Named turns come first, each shown by rows before and after it. Which turns, in which order, take the first row of each pair that follows to the second? Write the first one first, as in the answered first pair.
j25:
[ 11  22 -32  10 -32  14  -4  22 -10  22   3 -48   5 -42  -8 -11  12  34
  20  18 -12  10 -24 -17  35 -10  33] -> [ 17  19 -37   3 -27  -8  -7  21  -5  32  -4 -42  -1 -31  -1   1  12  43
  24  19 -14  11 -27 -13  40 -20  27]
[ 19  -7  22  15  31 -13   0  16   2  19  31 -16 -26  20 -22  12  -4  20
  20   4 -15 -20 -20 -15  25  -1  15] -> [ 26 -14  19   8  28 -22   0  12   3  15  28  -4 -37  28 -17   8   3  19
  19   2 -16 -29 -17  -6  28  -9   2]
[  4  -2  12   8  17  11   4  -6  -7   4  10   1  11  -5  -4  -1   0 -17
  -5   1  -5 -15  14 -10 -26  12   3] -> [  2   1  13  12  21   7   3  -5  -1  12   6  -5  12   1  -7  10  -4 -11
  -3  -1  -7 -12  10 -12 -23   8   9]
j950:
[ 18   5  29  -9  23   7 -21 -26  14   1  -4  33 -18  -3 -29  -6  -3   6
  14  27  12 -35  14  -3 -12 -21   9] -> [  5  27  22  14   6   8 -28 -21  20  15  -9  12  -9 -15 -30   2 -16  37
  18  29  16 -10  -5  -7  12 -12  33]
[ -6  -3  25 -10  53  13   9  -6  -2  10  12  -6  22  10 -19  24  -7 -21
  -9  -4 -10 -18  31 -17 -31  14   8] -> [  1  18  31  12  35 -18  12  -4  13  21  10   0  25   6   1  31  12  14
   7  24 -25 -12  15 -16 -38 -12  20]
[ 12  -3  13 -19  55 -43  -5  -2  -9  16   4  -6 -24  52   1  55 -30   2
   6  -2  -5  39   8 -10  -5 -26   1] -> [  8  -1  11 -20  51 -39  -5   2 -12  19   3 -13 -20  53   1  57 -36   3
   5  -5  -4  46   3 -13   6 -18   8]
j124:
[-38  -9  -5   6  -1  13  17   4 -18   1  -8 -32  12  -8   9  12 -27 -20
  -4  -8  36 -16  12 -15 -36  15  10] -> [-31 -12  -1  10 -12   6  22   3 -13  -9  -5 -23  14 -14  19  -1  -5 -17
   0   7  29 -29  15 -13 -46   4  -1]
[  3  -3  12   1   7  11  14   5 -12 -10   1  12  13 -14 -11 -18  18 -11
  10  21 -14 -19   3   4 -14  -3  16] -> [  8  -7  -6  -7 -17   2  12   6 -12 -13 -11  18   1 -10  -1 -25  19  -2
  11  14 -10 -17  -7  14   9  -4   9]
[-23  13  35  43  10  13   0 -10 -17  -7  22 -17   2   0  -2  25 -10  23
  19  21 -20   3  10 -12 -17  17  -6] -> [-15   9  28  42 -14   0   5 -11 -12 -22  17  -2 -15  -5  18   6  12  30
  20  37 -20  -7   4  -2 -15   0 -24]
[-23 -29 -23 -54  14  17 -20 -23 -10   6 -25 -15 -24  15 -12  -5 -18 -17
 -19 -31  -4   9  21  15  21  19 -34] -> [-24 -18  -1 -45  41  28 -14 -25 -12  15 -11 -21  -3  16 -26   2 -13 -28
 -16 -22 -15  -1  35  -2  -9  28 -21]
Now pairs of rows:
Each pair is two turns apart.
[-15  12 -12  14   2   2 -21   7  16   6   3 -14  -9  24  11 -14  -5  21
  27   6   7  22   8 -18  19  19  18] -> [ -9 -10  -3  -7  25  20 -13   1   6 -13  13   0 -14  33   5 -28   6 -19
  19   2   6  -7  30 -15  -9  21  -3] -> j950 then j124
[ 27  -4  -3  -8  -1 -21   4  19 -18  24 -28  44 -40  28  20   1  16  -6
   8   9 -42   9  14  -8  17 -17 -15] -> [ 10  16 -10  17 -42  -2   1  29 -18  23 -32  17 -32  -4  19  -7   5  19
   7  11 -33  33  -5 -17  47  -2   3] -> j25 then j950
[  7  -2   9  17 -12 -19 -36  12  -6  -8 -16  12 -33  11   9  15  -6   5
  -8   0   1  39 -18  -3  28 -15   0] -> [  8  -7  16  11  14 -20 -37  11 -10   0 -11  12 -31  22   3  29 -12  -3
 -11  -6  -1  33 -10  -3  20 -15   5] -> j124 then j25
[ -1 -30 -14 -11 -27 -13   5  -7   1  -9  -6  21 -22   2  10 -17  12   9
   2  -3  10   3  -1  18  22 -14 -27] -> [-14 -16   6  -4  30  12  -3  -5  -3  16  11  -7  11  16 -24  20 -20  -6
   0 -23   5   9  14  -5   1  19   9] -> j124 then j124
[ 18  -3   1  -1  -4  16   6   0 -12 -29  -7   7  17  10  13   7  -2  -9
   0  -3 -15 -18 -12 -17 -18   6  10] -> [ 18  -4 -15  -8 -21  10   0   2  -9 -30 -14  10   2  12  18   7 -13  -2
  -1 -12  -4  -5 -18  -5   4   9   8] -> j124 then j124
[-16  26 -53  13  10  32  22  17   1   5  -4  -3   9  -6   5  28 -13  21
 -14 -25  12   4  -8  -2  43  46   3] -> [  0  17 -15  12  45  34  36   6  -3  -5  16  21  22   4  11  22  27  -9
  -8   4 -17 -45  23 -15 -29  25  -8] -> j124 then j950
[ 12 -18  -2 -40  20 -20  -1  -9   3   7 -10  35 -24  36  13  26  -1 -12
   4 -11   4   7  14   9   0 -16 -12] -> [  7 -15 -15 -29 -16 -30  -1  -7  10   6 -14  36 -34  21  30  12   6   9
   5   0   6  13   1  13  22 -26 -13] -> j950 then j25
[-16   0   6  -6  -1   0   7  25  -8   4   2 -21  -4 -38  -3  10 -18  13
   5  15 -18  29 -22 -15  20  12   6] -> [-10 -27   4 -40  29   7   8  21 -15  -4   0  -9 -13 -18  -9   8 -22 -20
  -6  -1 -11  12  -9  -4  12  17 -15] -> j25 then j950
[ 10 -21 -15 -29  -3  -8   2   5  -7 -21 -16  17 -30   1  10 -15  12 -18
 -13 -11  11  -9   0  24   3 -17 -23] -> [ -3  12 -21  -3   2 -19 -11  16   2  12 -18 -17 -13   2   0  25 -21  17
  -4 -20  15  34 -20  14  29  -3  18] -> j950 then j124
[  6  -3  20  -2  50   2  -3   1  -5  20   8  -2  16  19 -13  34 -23  -5
   8 -10 -10   2  11  -5 -25   5  15] -> [ 18 -18   8  -5 -12 -23   8  -4  -2  -7  -7  36 -16   5  31 -11  22   7
  13  17 -12 -14  -2  14 -16 -32 -21] -> j124 then j124
[-18  18 -19   2 -63  24  -1  25  16   3 -10 -44  28 -33 -24   8 -36  39
   7 -22 -12  40 -39 -10  45   0  19] -> [  2   2 -30 -17 -55 -25  -5  19  27  10 -26 -13  -4   1   1  26 -27  48
  13 -26 -18  44 -43   9  58 -31   1] -> j25 then j25
[  6  42  14  36   8  -9  -5  -6   3   0  34   7  23   9   8  20  -4  12
  26  20 -45  -7  18 -33  -2  14  36] -> [  9  22  15  21   0  16   4 -15  -7 -22  38  21  17  -5  11 -13  11 -15
  21  27 -43 -33  27 -32 -20  18  10] -> j950 then j124
[ -8  12   1   0   9  -4   5  14  21  23  -7  -3   5  -1   0  26  -5  15
   7  -6   8   9   1 -16  21  20  24] -> [ -5   4  13  -2  27  17   9   7  12  12   0   0  15  -3  -8  14  -2  -7
   5  -4   0 -10  15 -21  -3  25  18] -> j124 then j950
[  1 -16 -29 -21  -1 -17 -11   5   5   1 -11  22 -28  17  -1   7 -14  -3
  -1 -12   8  10  -8  26  33  -1 -14] -> [  0 -10 -29 -13  -6 -23 -12   7   8   7 -13  16 -28  15   4  10 -17   7
  -1  -6   8  18 -13  24  36  -6 -13] -> j950 then j950
[ 13  12 -14  17 -18  -5 -10   5   2   1  11  -9  -2  -7  13   9 -18   9
  -8  -2  13  15 -13  -7  24  -6  10] -> [ 16   6 -21   7 -19 -13  -7   1  -3  -5   7   2 -12  -4  20   1 -10   1
  -9  -2  15  10 -15   5  27 -15   3] -> j25 then j25
